Rotation paths and how fast each direction turns (degrees a step):
Each turn is a multiple of 5 degrees from 10 to 175, or 0.
Each row of a path follows its step; steps can be skipped.

step 3: [  8   3   1  19 -10  -3  -4   0   7 -14   0   0  -6  10   1  13  -2  -6
  12 -13  -8  11 -26  -5  -2   6  10 -11 -18  -4   1 -20 -10   4  20  -1
   5  -8   0   2   6 -13   0  10  18  -5  -4 -11  25   6  -7  -5   1 -12
  32  -5  -7  -1  37  -1  -4   2 -21  -5 -16   8  15   7   0  16 -10   4
   3  17   2]
step 5: [-11   3  23  -1 -12 -16   8  21  18 -15 -15  14  -9  16   9  -9 -10   4
  -7 -21  -6   3 -13 -17   9  -8   5  -8   4 -15   1   0   3 -26  11  -3
  10  16 -10   2   1   2 -17   2   0   5  17 -26  16  15  -8  -5   9   7
  -9 -11 -11  -2   5  -5  18 -12  -6  -1 -13   8  14   9   7  15  -4   7
  -5  -2  12]
step 8: [ -3 -15  11  12  -1 -12   3   9  -8 -28  -2  -5   5  14  -9  -1 -10  -2
 -13 -37   4   6   2   9  -3  -1  -3  -4 -16  12   6 -14   6  27   9  12
  21  -2  -7   1  15  -2   3  -1 -12  -4   0  -1  15 -17  17  24  16   8
 -11  -5  -6  -2  10  11 -13   1  10   5 -17  -6   7  -7   4  13  17 -15
  -2   7  -8]
step 9: [  9  -9  22   4  -6  13 -14  24   2  -6  -2  -6 -26   6   6  13  11   7
 -15 -20  -3   8  -7  15   2   2  -3   0   0   0  27  -1 -24 -12  22  -7
   1   2   1  -1   6  20 -12   5   4  12 -17   4   9   5  -6   5  14 -10
  18 -10  -6   4  11  19   9  -8   3   7 -25   3  -4 -10  -3  17   4   3
  12   3   9]
step 11: [  3 -20  22   1  -9   0 -14   8   7   2   3  18 -14  -3   5  -6  10  11
  -5  -9  -1  21 -19  -9  18   6   8  -7   9  19  14 -10  -5  -1   5  -9
   4  12  -7  10   4  10   4   8  -6  22  10   6  -4  19  -8   2  -5  10
 -16  -3 -14 -11  -6   4  17   2  -1  24   5 -11   7   0  18  25  -1 -14
 -29  -3  -7]
step 15: [  8  -6  11   7  -5   0 -26  -9  14 -11   0   6 -30   2   5   6   2   1
   0 -33  -4  30 -13  -3  -4   0   2   3 -11   3  -3 -15  -8  -4  16  15
  -7 -12  10   0   1   3  -2  -7 -11 -11  -2  -5  22   0  -5  -4  -7  -3
   6  10  -5 -12  12   8  -6   0 -22  -1 -19   5  -6  -7  12   5  -1  20
 -25 -18   0]
step 16: [  0 -25  13 -11   7  14 -16 -13  16   2 -18  -9   4   6   1  11  -7  -7
  -7 -11 -15 -15 -23  12  -4  -2  23  -2   2 -16   2 -10  -8   3   0 -15
   4   1 -10  -9  -8 -20 -10  15  11  11  11   4  19   3   7   1  -1  -5
   8  12 -30   2   3  -1   9   8  -9  14 -10   5   5   9  18   9 -11  13
  -4  -2  19]
step 17: [-18 -27  12   3  -2  -7  -6  14  20 -16  -3   2  -6   8   6   6  -7 -12
  -8 -16   0   0   1  -6   2  -1  -4   1  13   4   5 -11   7  10   7  10
  22  16  -9   3   7 -11   9   2   2 -14  17 -23  24  -5  -2  -7 -19   4
 -20   7   4  -3  12 -15  12 -18 -13   5  -8  -8   4  -9  27  13   1 -16
 -11  -3  -5]
step 18: [  1 -13   7  13   4   5  -9  10 -19 -23 -17  12 -15   7  -2  19  -9   5
 -10  -1 -11   1 -24  -8 -22 -13   8  20  -8 -10  20   0  -7  -4  21   5
   5  14  -4  11 -11   1 -17  16  -9   6  13  -6   4   5   8   2   1 -17
  -9 -12 -12  -5   4   4  18  -1   7  10 -20  -8  -5  11   8  -4  -6 -14
   9  20   8]
step 19: [ 16   5  10  21  15 -12   0  -2  -3   0   7   6  -1  12 -15  13 -12  18
 -26 -14  12   0  -2   6 -10  13  -3   2   4  16  14 -25   0  -5  20  -6
  16  12   7   0   3 -12  -6  -5  14 -20  14  -3  16   6  -4  -8 -16  -2
  10  12  -7   3  20  -4 -12 -20  -3  -8 -23  10   0   3  -3   8  -9   5
  -4  20  -4]
Directions:
[ 1  1 -1  4  4 -2  0  0  4  5  0 -1  4  5 -3 -3 -1  5 -1 -5  1  3  0  5
 -4 -4 -1  0  1 -3  1 -2  1 -2 -1 -1  3  3  1 -2  2 -5  0 -1  0  4  4  3
 -2  1  2  4  2  1  0  0 -1 -3 -7 -8 -3 -2  1  4  1  3  2  3 -3 -1 -2  2
 -2 -2  2] : 125
[-1 -3  2  0  7  0  0 -3 -4 -2  6  1  3  2  0 -2 -3 -4 -3  1 -6 -1 -1  5
 -2  3  1  4  0  0 -2  1  4 -2 -4  3 -2 -4 -7  3 -5 -2  0  3  1 -1  0  0
  3  0 -1  2  3 -4 -2  0  1 -5 -1  2  1  2  3  2  1  6 -1 -1 -4  1  6  0
 -1  1  0] : 175
[-3  1  3 -4  8 -2 -2 -4  4 -3 -1 -4 -2  3 -2  7  0  0 -1  2  4 -3  0  0
 -2  1 -2  0 -1  3  3  2 -1 -1 -3  3  9  6  4  2 -2  0  1  2  0 -1 -3  2
  1  1 -3  2  2  0  2  0  0 -3 -2  2  0  2 -2  3 -4 -6 -2 -2  2 -1  3 -4
  4 -2 -2] : 40
[ 0 -1 -5  0  4 -3 -1  6  7 -2 -1  2  5  1  1 -2 -3 -4 -1  4  1  2 -5  1
  2 -3  2 -1  4  2  3  1 -5 -2 -3 -5 -1 -2  1 -4 -7  2  0 -3 -2  1 -3  0
  1  3  3  0 -1  0 -5  1  0 -1  4 -5 -1  1  3 -2 -2 -4 -2  0  2 -3  4  0
 -4  2 -2] : 65
[ 0  6  4  2  1  5  0  0 -1  0 -5 -2  0 -3  0 -4  2 -1  2  3  0 -2 -2  3
  1  2 -2  5 -5  3  5 -3 -6  2  2  0 -5  2  0  2  2  4  1  1 -5  3  1  3
  0 -3  3  1 -5 -2 -5  0  0 -7 -3 -2  3 -2 -2  4  2  2  0 -5  1 -1  2  2
 -1 -3  1] : 160
[-1 -3  3  0 -2 -2  0  3  0  1 -2 -3  2  0  5 -6  2 -4  0  3  4 -2 -3 -5
 -3  4 -2  1  3  1  1  1  2  1 -3  3  4  2 -1  5  3 -3  4  1 -4  5  6  3
  1  1 -2  1  1  7 -3  4 -2  6  1  1 -2  2  0 -3  2  3 -2  0 -2  0  4  0
 -2  1 -3] : 115
